500 stands for zero in the data rows.
Here are some points:
[469 570 522 479 616 342 421 634 380 219 860 518]
[448 485 518 673 392 701 630 458 600 581 395 489]
[508 517 465 540 571 465 560 424 527 555 634 492]
[502 752 503 816 298 473 446 467 471 433 114 512]
[397 490 449 458 499 601 547 622 630 623 328 564]
[537 356 498 387 476 572 600 360 591 472 580 448]
[541 468 448 578 380 593 561 397 588 530 428 479]
[470 541 503 507 509 490 496 541 490 464 544 535]
[594 720 430 498 586 275 343 651 210 277 552 587]
[367 414 407 401 491 586 585 108 700 569 999 377]
[501 517 472 556 481 449 575 436 525 555 502 472]
[536 657 474 613 465 470 514 560 405 491 363 549]
[464 532 483 543 453 538 520 496 562 541 317 526]
[489 340 540 519 378 723 571 491 565 500 218 479]
[446 471 522 627 402 517 567 253 569 383 331 479]
[432 274 503 381 510 596 586 367 683 697 654 384]
[466 546 424 509 492 496 478 435 501 440 769 467]
[285 528 570 681 347 586 568 499 622 662  79 483]
[651 547 508 438 504 381 486 501 381 398 290 523]
[522 551 519 499 530 459 454 587 421 354 466 530]
Then 12 other points, each followed by its number:
[484 436 553 482 503 482 516 448 539 558 501 461] 0
[654 465 582 552 432 571 496 688 435 442 130 478] 1
[576 500 546 585 436 540 510 561 449 541 275 497] 2
[516 314 588 470 397 697 589 528 507 493 225 537] 3
[533 540 523 510 545 435 474 622 492 497 487 508] 4
[465 598 487 662 317 533 482 468 508 425 169 441] 5
[578 466 495 498 497 480 531 509 526 507 500 483] 6
[444 332 499 274 612 502 456 522 551 550 640 505] 7
[495 379 658 413 659 507 508 732 427 506  16 506] 8
[843 619 420 685 402 369 473 434 199 324 646 425] 9
[532 450 345 790 263 737 888   0 966 909 717 311] 10
[384 662 456 861 264 630 599 237 718 609 369 459] 11
Which of these numbered points is nearest to each point below by angle, seen from the average point of the first points? Its number follows each.
[481 469 549 517 591 418 523 498 557 653 446 453] > 0
[387 390 527 535 353 694 522 484 546 491 331 533] > 3
[489 558 481 531 510 427 479 532 495 511 506 505] > 4
[529 501 527 591 407 573 559 531 500 574 288 503] > 2
[594 361 525 420 493 524 478 507 408 469 512 469] > 6
[649 806 460 743 422 339 484 239 264 361 727 403] > 9
[624 585 463 540 497 399 480 455 390 379 667 458] > 9
[518 569 438 592 435 540 519 450 453 383 707 445] > 9
[455 332 491 268 603 548 484 486 512 510 583 538] > 7
[514 551 523 648 452 477 483 517 485 550 370 465] > 2
[517 664 432 491 639 400 414 740 279 424 496 644] > 4
[503 620 496 434 631 393 361 688 325 376 514 578] > 4
[462 442 423 701 356 695 794  37 868 819 601 403] > 10
[396 202 402 581 427 881 902   0 956 788 768 265] > 10
[404 313 579 370 603 540 493 654 548 682 185 502] > 8
[442 474 563 617 405 657 497 555 606 719 151 528] > 2
[552 188 516 408 336 802 653 383 665 552 331 519] > 3
[406 749 393 882 201 586 600 248 690 564 594 474] > 11
[600 777 193 518 639 539 463 367 434 344 999 503] > 9
[462 391 591 436 521 592 460 676 431 522 265 507] > 8
[520 652 506 530 546 340 374 733 339 445 506 536] > 4
[498 749 471 894 427 510 568 410 673 650 287 443] > 11
[381 124 701 294 671 686 534 809 511 708  53 480] > 8
[515 512 444 667 343 650 598 342 612 554 356 487] > 11
[448 407 506 359 580 525 501 522 558 560 556 508] > 7
[500 510 565 537 465 459 534 493 627 631 425 410] > 0
[432 383 481 309 625 501 462 518 537 549 627 539] > 7
[452 460 486 400 507 543 524 571 528 482 578 544] > 7
[490 521 524 572 423 526 513 449 554 514 379 471] > 5
[417 354 555 258 653 493 452 579 524 574 693 459] > 7
[472 454 506 410 550 498 483 542 507 471 631 520] > 7
[606 517 590 403 641 304 315 823 201 366 401 532] > 4
[596 564 413 448 473 447 455 394 461 443 585 533] > 9
[401 330 570 315 578 529 445 711 484 479 391 536] > 8
[432 509 547 638 399 466 466 401 535 467 357 446] > 5
[476 268 351   0 999 490 389 438 338 288 999 607] > 7
[469 362 405 630 335 734 766   0 993 839 726 445] > 10
[439 714 500 744 408 495 509 478 510 618 145 543] > 5
[553 551 450 580 446 555 564 500 539 498 406 553] > 2
[494 671 404 555 484 495 535 394 531 327 696 515] > 9
[552   0 481   0 695 739 622 488 570 350 999 418] > 7
